cols: F Z L J B
[ 16 -80  14  19  47] -> (101)
[  7 -23  15  -8  17] -> (81)
[  0 -23  15  -8 -18] -> (41)
[-23   7  54 -14  78] -> (46)
[  0 -58  -8  -4 -18] -> (124)
find: [  7 -23  15  -8  17]  (81)
find: [-23   7  54 -14]  (46)
find: [-14  78]  (46)
find: [  7  54 -14  78]  (46)
back: [ -4  -8 -58]  (124)
back: [-18  -4  -8 -58]  (124)

cols: G M E W
[-53 -29  28 -24] -> (154)
[-28 -35  32 -21] -> (118)
[ 13  10   1 -65] -> (36)
[  1  13  10 -66] -> (137)
[-53 -29  28  24] -> (70)
[-45  13  10 -66] -> (147)
back: [10 13  1]  (137)
find: [13 10  1]  (36)
back: [ 32 -35 -28]  (118)

cols: K N A P U Q R S
[ 18 -25  66 -86  -1  45 -14 -40] = (105)
[ 63  57  63  17  26  22 -70 -85] = (13)
[ 48  17 -27  63  55 -27  64  64] = (72)
find: [ 17 -27  63]  (72)
back: [55 63]  (72)
find: [ 66 -86  -1  45 -14]  (105)
col: [-70  64]  R
col: [-40 -85]  S
find: [-27  63  55 -27  64  64]  (72)
col: [63 48]  K

cols: C H X D T
[  1  33 -25  15  -4] -> (92)
[  4 -16 -82  61 -10] -> (42)
[  4 -16 -20 -25   0] -> (97)
[  1  33 -25 -20  20] -> (125)
[  4 -16 -82  10  18] -> (32)
find: [  1  33 -25 -20  20]  (125)
find: [  4 -16 -82  61 -10]  (42)
find: [  4 -16 -82  10  18]  (32)
find: [  1  33 -25  15]  (92)
col: [4 4 1]  C

cols: Posub nomup noboz refab tulir Zus Sodek
[ -9  11 -16   3  21   4   3]  (211)
[ -2  -1   9  -3 -17  -2  -4]  (114)
[ -5  -2  34 -10 -48   1 -16]  (3)
[-35  17  41  -4 -78   7 -39]  (54)
[ -4  -4  21  -5 -37   0 -15]  (71)
[ -9  11 -16   8  21   4   3]  (45)
[  2  -2   8 -16  21  -2   2]  (20)
[-3  6 -1  0 10  2  5]  (94)
[-19   5  39  -5 -65   7 -32]  (158)
[ -4 -35  17 -78  41   1   0]  (112)
[-11   0  27  -5 -49   3 -22]  (21)
[ -5  -2  34 -10 -48   5 -12]  (164)
back: [-39   7 -78  -4  41  17]  (54)
find: [ -9  11 -16   3  21   4   3]  (211)
back: [ 21   8 -16]  (45)
find: [-35  17  41  -4 -78]  (54)
find: [ -5 -65   7 -32]  (158)

cols: Lozup fuged gor fel
[12 10 18  5] : (31)
[35  4 28 16] : (91)
[32 -1 29 23] : (19)
[22  2 32  6] : (128)
[31 16 47  6] : (39)
[54  6 81  0] : (29)
[25  8 22 16] : (60)
[23 11 32 11] : (132)
[37  3 -2 17] : (69)
col: [ 8 11]  fuged
back: [ 0 81  6]  (29)
find: [31 16]  (39)
col: [18 28 29 32 47 81 22 32]  gor
find: [35  4]  (91)

cols: fuzon nosi Zuke vam gimuf zod sabi Zanid Leror zatav
[ 18 -46 -33 -16  26  50  24  22  83 -12] : (111)
[  9 -47   0  -1  26 -31   1  10  53 -76] : (119)
[ 10 -29 -51 -16  20  72  39  15  61  51] : (136)
[-14 -25  12  12  17 -92  -2 -10 -12 -60] : (95)
[ 12 -32 -49 -18  22  71  37  17  67  40] : (61)
find: [ 0 -1 26]  (119)
col: [26 20]  gimuf
col: [-12  67]  Leror
col: [26 26]  gimuf

cols: Ligu bota gipin baro
[-57  69   5  22]  (104)
[-5  3 72 19]  (108)
[-22 -22  69 -69]  (126)
find: [-22 -22]  (126)
col: [-57  -5]  Ligu
back: [-69  69]  (126)

cols: Bunef datub Nupi Ribu
[-41   5  23  19] : (96)
[  4 -18 -18   6] : (11)
[ 21  19 -18   5] : (43)
back: [-18  19]  (43)
find: [23 19]  (96)
back: [  5 -41]  (96)
back: [-18 -18]  (11)

cols: keme sav savi Sapo
[-48  57  43   7]  (83)
[-58  42   2  45]  (75)
[-68  45  42   2]  (63)
[-48  57  58  40]  (2)
back: [ 7 43]  (83)
col: [42 45 57]  sav
find: [45 42  2]  (63)

cols: Bufu Pomed rav Lup ref vovog faba lub
[ 17 -14  -3  32 -18 -52 -57  36]  (66)
[ 17 -14  -3  32 -62  82  84  71]  (82)
[ 17  -6 -23  19  37 -28  56  31]  (12)
[ 17  -6 -23  19  37 -28 -74 -62]  (89)
[-71 -74  10 -58 -82 -12 -41  22]  (165)
[-28 -73  16 -71 -74  11 -49   8]  (17)
[ 17 -24  38 -57  75 -87 -90 -83]  (145)
back: [ 11 -74 -71]  (17)
find: [-28 -74]  (89)
col: [ 82 -28 -28 -12  11 -87]  vovog
find: [-62  82]  (82)
find: [ 17  -6 -23  19  37 -28 -74 -62]  (89)
col: [ 84  56 -74]  faba
find: [ 32 -62  82  84]  (82)

cols: Zolim Kosa lufab dirot Nos rako Pupod
[  0  21   3  22  27 -14   2] -> (131)
[  0  49 -14  -9  -3  10 -21] -> (189)
[-17  71 -14  -9   9  19  11] -> (53)
[-8  6 38 37 24 -3  7] -> (169)
[-3 37 -8 24  6 38 -6] -> (133)
[  8  -2 -11 -16  -5  27 -15] -> (143)
[  1 -22  -3  -9 -11  11 -10] -> (140)
[  6  45 -12 -19  10 -18  -7] -> (123)
[-10  31 -12  18  -3 -23   4] -> (184)
find: [  0  49 -14  -9  -3  10 -21]  (189)
back: [-23  -3  18 -12  31 -10]  (184)
back: [38  6 24 -8 37 -3]  (133)

cols: nover lop Zis kepez
[-30  91  21  18] = (99)
[-3  1 59 -4] = (23)
[91 21 17  1] = (15)
back: [ 1 17 21]  (15)
col: [-30  -3]  nover
back: [ 1 -3]  (23)
find: [91 21 18]  (99)
find: [21 17  1]  (15)

